Rotation paths and how fast each direction turns (degrees each step):
Each turn is a multiple of 5 degrees from 10 to 175, or 0.
Each row of a path follows its step; steps can be skipped.

step 1: [-16 -38   1   8  28  -2  40 -14  71 -32  34   7   2  -4  10   2  18  39
  15 -10  25  18  27 -24  45  26   1  24  -7  -3  -8  25  19 -14  37 -47
  21 -18 -22  44  19 -30   9]
step 2: [  4 -30 -16  31 -51  34  -3 -36 -23 -41  -6   3 -37  -2 -58 -19  -4  27
  10  25 -26  19  -7 -71  32   3  17   6  -4 -12 -15 -23  19  26  -1 -41
 -24  -7  15   8 -14 -24 -14]
step 3: [-12 -29   6 -23 -38  28   8 -38 -16  -7 -16 -44 -34 -40  36  14   1 -24
 -44  29 -20  66  -3  28  34  18 -16   0  16 -43  -6 -48 -29 -19 -23  -6
  12   2   5  -8  18  -4   5]
step 7: [ -9  40 -12   1  14 -18   7 -39  29  52  10  24  72  20   0  15  64  27
   1  27  11 -32 -16   6 -11   3  -8 -16   0   7   8 -24  26  39 -11  12
   4  19  29 -19  43 -30  18]
step 8: [ 32  10 -20  28 -12  23 -17 -17 -15  41 -32   6 -15  47  -2  39 -24  29
   1 -19  48  -9 -37  10 -22  36  -1  14   6  45  73  -3  19  14  -3   3
   3  -8   5  51  -4 -18  16]
step 9: [-27 -21  31  -6  -3  23 -20 -39 -31   6  -9   1 -28 -10 -56  -5  -3  37
  -8 -11  31 -39   6  74  -6  -6 -25   9  18 -24  15  58  -2  12 -30   6
  -4  14  11  12  -5  53  14]
step 10: [-19  21  -2 -59  15   0  14  16  -1  20   0  -6  36 -25 -16 -31  40   4
   4   1  30   9  52  28   7  37   8  -7  32 -16  15   9  41  61 -29  32
 -24 -39   3 -11 -33 -22  17]
step 11: [ 16 -39 -24  20 -12 -40  -5  10  -2 -33  -3  -4  -6 -16  26  -3   8 -19
  -4  -2  10   4  -3  16  -9  36  11  34   4  42  23  56   0  21  37  18
 -31 -27 -17  54 -56 -50  33]
step 14: [  5  -4 -58  34  -8 -24 -12 -41   4   8   8 -13   2  18 -10  25  -7 -42
   4   4 -46  -5  51   6   9  -3  50  36 -29  10   0   1 -48   7  26 -48
 -18  34 -15   6 -27 -31  15]
step 15: [ 30  59 -15 -15 -18 -21  -8  -8 -11 -41  11 -17 -37   6 -14  38 -13  14
 -15 -10 -53 -10 -13  19 -14 -10  58  -7  54 -40  12 -24 -29 -23 -18 -12
  24   7  13  -3  -8  10 -48]
step 16: [  3 -12   3  -4  27 -36   9  15  50  17  -9  16 -23  -4 -26   3  14   7
 -20 -34  12  29  21  30  26  10  36 -15  -4  -1  -6   8 -23 -41   2   5
  89 -35   8 -51  37  -6 -16]
Speeds:
[ -5  -3   6  -2  -9  -7  28   3   1   5   1  -6  -2  -2   5 -13  -2   2
 -12   0  -2   5  11   6  -5 -11  -2  -1  -2  -8  12   5   7   6  -4   9
  12  14   4  -5  12   0  -6]	115
[ 14 -13 -11   0   0  -3   9   0   4  -9  10 -15  12  -7   0   7 -12   7
   9  12   5 -13   8  -7 -12   3   8  -5   0  12   6  -3  -3  -4 -11   0
   2   1   0  11   4   3   4]	110
[ -9  -8   6  -1  -2   0  -9   4  -5   5   6  -2  12  -3  -1   7   7   8
 -12   1  11  15   1   6  -4 -14   6  16 -17   5  -1   5  -8 -17  -4  -1
   5   0  -4  13  -6  -6  -6]	140
[  9  15   1  -7  -7  -5 -11  13   4   0   2  -4  -8   9 -14   3   7  -7
  -1  14  14   0   2   1  -9  -7 -14 -11  -6  -3   9   7  -5   2   3 -11
   6  -2   0   2  12  -3  11]	35
[ -5   1  -4  -4 -12   8   9   5 -11  -3   2   3  -4   1  -1   1  -3   1
  11  -5   5 -11 -22  -4  -4  -6  16   6   5  -7   6   5  -3   7  15  -6
   8   3 -19   7   3  -7  -4]	110
[-12 -10  12   3  -8   5   4 -14   5   4   3   8   6   0  -3   7   2 -11
  -9   6   6  -1  -6 -12  -8   3  -5  -6  11  -1  15  -1   9 -15  -6  -4
 -16  -8 -10  -7   8  -1  -2]	20

step 0: [-26  16 -23  50  10   4   2 -13 -12 -33  72  -6  11  42  42  16   4   5
 -40 -70 -28 -12 -25 -30  -1  11  35  34  -2 -23  -6 -19   5  19  -8  16
  -8 -17   3   1 -29 -20  -9]
step 4: [  5  24 -25   4  37   0  27 -18 -17 -19  -6 -39  -5  -6  16  19   7  10
 -75 -15 -67   3  -7 -29 -18  -2  -3  14   8 -57 -17 -45  19 -21   5  -5
  31 -18 -18 -33   6  37  21]
step 5: [-20   8   7   4 -26 -33  -9 -14  32 -64  13   0  -3  40 -58  17 -13   7
 -43 -40 -40   4  -4  -1  13   9 -38  12 -21 -32 -24  -1 -17  25 -10  28
  12 -36 -20 -43 -17  33   7]
step 9: [-28  38  15 -20   5  23   1 -26  43  -4  12 -16  67   2 -36  54   1   6
 -35 -14 -43  16 -15  20 -12 -16  -2  17 -14 -16  14 -23  -6  15   6  -8
 -37 -34 -25   4   8   7  70]
step 10: [-17  14   2  54  53  -5   2  -3  42 -17  27 -19  18  -1  -9  -1  33  32
 -41 -39  13  -6  15  21  -8  34  -5  52   5  11  17   8  -5  25  33  31
 -30 -52  -1  -7  24  44  11]
step 11: [  8 -35 -10  -3  13  13 -39  29 -31 -31 -10 -34  -3 -14 -18 -11  30 -28
 -44 -14  26  12 -10  -5  24  26   4  20  10  23  12   4  13   7 -38  39
  12 -56 -19 -41  55  35  39]
step 12: [ -2   5  75 -31  21  44 -15 -20  -7 -14 -23 -27  20  20  -9   3 -25 -43
 -64  -2 -23   6  -7 -21 -19 -24 -18  22 -16  21  36  -7   5  16 -50  21
 -29   7 -20 -19  16   6  35]
step 13: [-43  59  49  28  29  40   6 -14  -4 -15  -1 -24  37  -4   6  14   4  36
 -37 -62  -5  -5 -13 -30 -16  -5   6  22   4  19  -7  18   6  36 -21   1
 -16 -51 -18  11 -13 -19 -29]
step 14: [  0  22 -18  22  16  18  10  65  -6 -25 -14  -6  13 -30  -6  44  27  35
 -65   9   5  18 -12   4  10   9 -23   1   2  21  -8 -35  19  22   2 -29
   0 -77 -34 -20  27  -1  10]
step 15: [-33 -32  40  -7   4 -11 -40  45  26 -32  -8  -2 -34  26 -14  22 -15  -9
 -66   5  -7  14  42  10  -3  36 -31  24 -28  47  14 -34  21  36   5  14
 -24 -10 -11  -7  14   6  28]
step 16: [-43   1  13  -6  30 -23 -55  -5 -17 -12  12  -8  11   7  19   7  -3  -4
 -38 -51 -11  -3 -14 -48 -19  16  51  14   6  59  14  10  27  29 -23  28
 -13 -10   3  13   1 -43  50]
Speeds:
[-11  -6 -14   3  10  -3   6  -5  -6  -6  -4   2 -11  -4  10  -7   7  15
  -1  -4  14   4   0   3  -3 -10  -1  -2  13  -1  -4 -11   0  -7  -9 -12
  -2  -4   1 -21   8   8  -6]	110
[ 10  10  11  10   4   7  -5   8  -1  -6 -13  -7  -1   4  -7  -6  -5  14
   1   2  -8   0  -4 -16  -1   7 -14 -15   7  -4  -2   9  -2  -3 -11   2
   6  10 -10  -5   4  10 -10]	45
[ 12  -1  -4   5  -5  -5 -10  -6  -4   9   8 -19   1   5   3   7 -15  13
   5  -1  -4 -11   3   5  16 -12  -5  14  -1 -11   4   0   7   9  -5  -6
   4  -3   7  -6   0   7   4]	10
[ 17 -13   1  -1  11  -4  -8  11  10  -8   3   4   5   9  -4  17  11   2
  17  -3  -3   0   6   0   5   3   1   2   8  10  -8 -11  -6   3  10   4
  -9  -4  -3 -12  -4   4  -7]	80
[  6  -6 -14  -7   6  -4   0   0   5  13  -4   2  -7  14  -5  -7  -5   2
  -3   2   8  15  -7   4   3  12 -12   4   4  -1  -5   9  13  11   4   0
 -11  -5  -6  12  17  -2  -7]	85
[  7   3   7   5  -1   1  14  -9  -1 -16   6   3 -11  -2   3  -4  -1   4
  -2  11  -4 -10   2   6  -7  -1  -3  15 -15   4 -11  -2  -1  11   4   1
 -14  19  -6  -2  11   3  -2]	140
[ -5   1   3  -5  -2   3  -7 -12 -12  -7  -8  -8  -9  13  -2   1  -1  -9
   9   0  -3  -3  -3   6 -14   3 -15  -3   9   0  -4   7  10   2  13  -2
  -1  -1  -1 -15 -13 -11  16]	100

step 2: [ 23  18  22  16   3   7  19 -18 -12  10 -19  38  24  28  43  13  -1  57
  22 -18  54 -40  16 -38 -14  11 -34   2 -18   5   7  30 -12 -15 -51 -11
  26   3  -1   5 -57  -3  28]
step 3: [-14   7 -12 -17  14 -27 -33  50  -6  -5 -21  46 -28  25  -6   0  19  -4
 -32  -7  -8  21  25 -28 -14 -36  20  10 -22 -40 -21  10   9 -39  15 -51
 -18   7 -59 -32  17  39  -2]
step 7: [ 38  21   3  -9  21 -20  16  27  -2  -9  19 -77 -33 -16   4  15 -20  51
   7 -28 -16   2   0 -37 -38 -11   6  29 -37 -23  27 -16  54   8 -16  -1
 -20  17  15 -13 -31 -21   2]
step 8: [-14  10   8 -17 -16   8 -13  20  12  39  -7  -3 -43 -13  50  23  31  26
  14  41  19 -28   1  12  12   0 -10   3  -9   7  33   4 -40 -67 -36   4
  29  16  12   6   4  69   8]
step 9: [  6  52 -23  41   5  -9 -17  41  42   0  23  10  29  18   3  19  15 -15
  16 -43  23  34  33 -36  -8 -29 -27  17  28   4 -34  -3 -46  16  13  12
  -7   7 -49 -14 -26  20 -25]
step 11: [-19 -43 -13  -1  16  -3 -24 -33  28 -26  10 -30 -18 -10  22  46 -12 -23
  28 -11 -47   5  36  28 -11  23  -9 -31 -30 -24   4 -21 -34  26   1   4
 -37  12  -4 -27  55  30  37]
step 12: [ 60   5  26  13 -31  19  27  14  25 -24  15 -37 -39   9   8   7  17 -16
 -24  -1  17 -26 -14  -7  22 -13 -54 -19  -8  64   9  10  15  33 -12  18
 -15 -12  -7  32  35 -11 -44]
step 13: [ 10   0 -13 -44  -3  22  51  -3  -3  45 -60 -14 -42  13  -5   4 -41  11
  27 -76  19 -10  20 -14 -17   2 -26  35  -8 -13   2  -3 -19  -2   6 -24
  13   1  37   0 -31   9  10]
step 14: [ -9  16  44   9 -24  13 -33  15   2  29  59  -1 -14 -30 -15   0  15  -5
  -2 -21 -13 -44  17  -7 -35 -14  19 -26 -20 -28  14   5  27 -33  34 -17
   5   0 -18 -22 -11  81 -29]
step 15: [ 39   9  16  -4  34  -8 -10  52  19 -41 -11 -17  39  -4   8  18  19   4
   8  -7  26  29  16  21  -5  -3 -14 -31  63  31  43 -32 -13   7   1 -12
  25  17  -7  24 -33  31  50]
step 16: [  0 -26 -28 -18  13  39  -5 -40   5 -13   3   7 -30  47 -12  -6  26 -41
  -2  30   8  19  69 -31  12 -18  -7 -35 -14 -16 -43  21 -23   0   9   3
  65  23   0  12 -13   0 -13]
Speeds:
[  4 -16   6  -2  -3   0   0  -3  -8 -12   9  -6  19  11  -6   8   2   2
  14   3   3  10  13  -1  13   4  13  -3   7  -8   3  -2   5  10   2  11
   8  -4   6   1  10   3  -3]	70
[  8 -16  -4   4  -4  -4  -8  -4 -16   5   0  -8   4 -12  -5   3   6  -6
  -7  -8  15  -1   6  -3 -11  -7   6  11  -2   8   3  -5  -2 -17  -3  15
  -5   6   1   7 -12   6   1]	55
[ -2   6   1  -4  12  -2  18  -7   2  -7   7 -12  -6   1  -2  -4 -17  -6
  -6   5   7  -1   4  10  10 -11   2  12  -7 -13   1  -5  -1   1   0   1
  13   0   2  11 -18  -8   3]	125
[ -4   5 -18  -4   2 -13   0   3   1  -8 -15  -2  16   0   5   7 -20   6
  12 -13   1  -2   4   5  -2   4  -8  -4  -3   7   4 -11  -3  -1  10   7
  -3  -1  -2  -9  -5  -1  12]	170
[ -2   2  -3  -8   6  -5  -3  12  -1   1   2   4  -3  -2  -9  -5   8   1
   7 -13  -1   2   1  -3 -10  -1   3   8   3 -17  11  -4 -17  15  -3   0
 -10   8  -3  18  10 -11  11]	175
[  0  -7   0   4  20  -3  -9  -7 -10  -7  -3   6  -6 -12 -12   5  -3 -13
   6  10 -13  10   3  -3  12   7 -13   1  -8  12  -3  11  -6   6   7  -1
  -9   2   0   8  -3  -3  -1]	60

step 1: [ 38  13  -5  -2  23  21  -4  35 -25  21  19  24   1 -28   4 -20  30  77
  27 -21 -35  10  -7 -46  43  37  19  -3   6   0 -29  11  30   6  23  -7
 -49  25   0   6  -7 -57  18]
step 2: [  0  37  -6  -7  40  21  -3 -12 -32 -15  10   4 -50  32  38  29 -35  11
 -23  -5 -34 -52  25 -23  16  16 -23  32  18  72   1  25   0   2 -25  16
  23   0   2 -20 -19 -57  27]
step 4: [ 23  45 -23  -9   5 -21  44  72 -38 -13  15  23  39  21  20  -5  35  38
 -22   4  -8 -31  13 -33  -5  -2  27 -27  30  12  19 -24   2 -11 -16   8
 -26 -17  10  59  19 -23  39]
step 6: [ 37  13 -31  26 -12   3   3  31 -59  13 -15 -15   0 -17  22   9   6  39
 -19 -20  -7   7 -26  -7   4  19  14 -19   5  66 -16 -23 -28 -13  22 -80
  33  21  28 -33   1 -18 -43]
step 7: [  2 -15 -36 -15  31  16  10  19 -52 -31  19  18  13 -14  34 -16  -2  79
   7  31  22   5   4 -15  11  36 -31   9  36   2 -37  -4  -4 -49 -27  21
 -38  34   9 -11  -7 -28  43]
step 8: [-10  58 -26 -18   8  14 -42 -22 -17  -6  28 -29 -35  39 -13  52  34  54
  -3  27 -23 -62 -23   3  38   2 -27  12  14  31 -14   7   3   0   7 -19
  36 -11 -14  23   5 -12  37]
step 12: [ 41 -13 -35 -29   1 -12   9  51 -39 -20  10  -1  -3 -10   1  13  33  52
  10  -7  35  -5  -2  13 -11  54  21  30  -4  29 -45 -53 -14   9  50 -42
   0   4  -6  39  17  10 -28]
step 13: [ 16  27 -32 -34  19   5  12   7 -26  12  -1 -12 -19 -37  34   2 -27  54
 -28  62  18 -36 -30  13  16  50 -52  32  14 -17  17  12  16  -2 -51 -22
 -30  -1   5  -4 -23 -23 -16]
step 14: [-29  18 -18 -23 -24 -10 -48   2   2   5 -11  -3 -16  14  12  26  12  21
 -10  -7 -26 -50 -26  17  18  14 -20  -5  30  -6 -74  -1 -51   8  -7 -65
  29  30   8 -34 -28  16  47]
step 15: [-33  32   8 -15  10  27 -49  80 -25   9  -1  -3  13  28  23  -5  23  -9
   7  -2  24 -11 -35 -42 -20  35  -2  40   5  -8 -30 -33 -24 -52   0 -12
 -32  11 -24  42  18 -22 -12]
step 16: [  1  16 -17 -11   7   8  -4  32 -24  14  13  17 -51  10  16  47  -8  42
 -16 -20  45 -38  24   6  22  18   5  46  32 -38  37  15 -17  20 -65   4
  24  -6 -27  39  11  46   9]
Speeds:
[ -3   7  -8   4 -14   1  -2  -8 -11  -4  -6   7   9 -16  -1   0 -10  13
   0   9  -1   2 -11  -3   6  -3 -10  11 -16  -6  -6   3 -11   0  18   4
   2   9  -2  -4  -9  -5   1]	55
[  8   1   3  -1   4  11  -8   0   4   1   0  -5  -4   4  -7   9  -9   8
   5  -5   0   4   4  -2   2   7   4  10  -7   5   6   4  -3  27   4   1
  -6  -3  -6  25   2 -10 -12]	100
[ -7  -3 -16  -1  -5 -13 -14   8  13   3   9  -6 -14  -6   6  -9 -10   2
  -1   3   6  -4   0  -3  -2  -5   0   8 -14  -6  -8  -2  -5   1  -8  -4
  -2  -3  12   3  20   3   0]	10
[ 18   0  -3   7   4   7   0   6   1  -2   1  -9   1   5  -1  -6  -4 -18
  14   6  -1   1  -2  -9   0   3  -2  12  -9   9   0 -11  -3 -13   5 -10
  10  10   2   7  -8  17  -7]	120
[ -7   1   3   1  -6  13   0   0  -4 -12   1  -8 -10   5 -12  -6   0   4
 -11 -14  -5   2  -2 -10   0  11  -4  -9   1 -12   5 -11  -4   6  13  -6
  -4  -7  22  -6  -2  10   1]	130
[  4   8  -1  11 -14  -1 -10  -2  -3  14  10 -17  -1  -4   2  20   6  -6
   0   1  -5   9   0   5   0  -1  -7 -15  -1   0  -9   0   2  16  -5   1
  11   7  -3  -8   1  11   0]	130
